Each row has a name. Each question is about the rows just above it. Places in a row count from 1.

K_378: [151 112 179 153 123 133 178]
K_988: [134  98 182 135 118 136 175]
K_323: [133 112 182 138 117 136 178]
K_525: [134 112 182 137 117 136 175]
K_56: [134  98 182 135 124 133 178]
tags:
[135] -> K_558
[132] -> K_463
[178] -> K_523
[177] -> K_62
[134] -> K_333
[133] -> K_469
[117] -> K_562
The tag of K_323, keyed by place 1: -> K_469
The rest of the row after [182 138 117]: -> [136 178]
[134  98 182 135 118 136 175] is in which row? -> K_988
After [112 182 137 117], its row goes on with -> [136 175]
Which row holds [151 112 179 153 123 133 178]? -> K_378

K_176: [113 130 140 121 127 121 139 116 132 147 130 139 121 155 110 113 141 141
 188 148 106 102 131 132 136 140 115 109 101 120 121]
K_187: [113 130 140 121 127 121 139 116 132 145 129 139 121 162 110 113 141 127
 188 148 106 102 131 132 136 140 115 109 101 120 121]
K_661: [141 118 115 129 132 114 122 142 122 146 135 120 104 136 182 125 143 134
 136 138 128 115 120 140 132 127 136 113 102 120 139]
K_122: [113 130 140 121 127 121 139 116 132 147 129 139 121 162 110 113 141 141
 188 148 125 133 127 131 150 156 139 141 122 144 143]
key -> tag
[122] -> K_965
[104] -> K_191
[102] -> K_224
The tag of K_661, keyed by place 29: -> K_224
After [104 136], its row goes on with -> [182 125 143 134 136 138 128 115 120 140 132 127 136 113 102 120 139]
Go on from [138 128 115 120] to the end of its row. -> [140 132 127 136 113 102 120 139]
The entry that follows [156]: -> [139]
The rest of the row after [120 140 132 127 136]: -> [113 102 120 139]
Right after [114] comes -> [122]

K_384: [178 127 121 110 110  90 173 176 150 129  88 177 111  89 116]
K_2: [161  81  96 171  97 117  94 103 160 136 147 168 113 178 167]
K_432: [101 122 124 177  89 119 108 116 102 168  89  90 100 148  91]
K_841: [178 127 121 110 110 116 173 176 150 129  88 177 111  89 144]
K_117: [178 127 121 110 110 116 173 176 170 129  88 177 111  89 116]
K_487: [161  81  96 171  97 117  94 103 160 136 147 168 113  89 167]
K_155: [128 114 146 146 145 153 159  84 126 166 111 176 137 141 121]
key -> tag
[128] -> K_428
[103] -> K_362
[129] -> K_873
[176] -> K_665
[177] -> K_426
[175] -> K_112
Join K_384 by its entry at place 8: -> K_665
[161  81  96 171  97 117  94 103 160 136 147 168 113 178 167] is in which row? -> K_2
Where do [178 127 121 110 110 116 173 176 170 129  88 177 111  89 116] appear? -> K_117
Whose row is [128 114 146 146 145 153 159  84 126 166 111 176 137 141 121]? -> K_155
Go on from [170 129  88] to the end of its row. -> [177 111  89 116]

K_295: [108 130  88 123 127 128 137]
K_589: [107 130 171 107 103 143  89]
K_358: [107 130 171 130 127 128 138]
K_499: [107 130 171 107 103 143 167]
K_210: [118 134 170 112 113 152 100]
K_436: [136 134 124 124 127 142 126]
key -> tag
[128] -> K_608
[107] -> K_836
[108] -> K_116
Join K_295 by its entry at place 1: -> K_116
Whose row is [108 130  88 123 127 128 137]? -> K_295
After [113 152], its row goes on with -> [100]
The rest of the row after [130 171 130 127]: -> [128 138]
After [130  88 123 127], its row goes on with -> [128 137]
The rest of the row after [124 124 127 142]: -> [126]
The row with [107 130 171 130 127 128 138] is -> K_358

K_774: [119  88 141 132]
K_826: [ 87 104 158 127]
K_297: [119  88 141 140]
K_232: [103 125 142 134]
K_55: [ 66 125  67 147]
K_651: [ 66  89 142 134]
The entry that follows [104]: -> [158]
The entry that follows [87]: -> [104]
tags:
[67] -> K_540
[158] -> K_443
[142] -> K_604
[125] -> K_11
Look up the entry of K_55 at place 3 in the table: -> K_540
Whose row is [119  88 141 140]? -> K_297

K_18: [165  96 136  72 137 127]
K_694: [176  95 161 167 138 127]
K_273: [174  79 172 168 137 186]
K_311: [ 87 133 163 147 160 176]
After [ 87 133 163 147 160], its row goes on with -> [176]
After [176  95 161 167 138], its row goes on with -> [127]

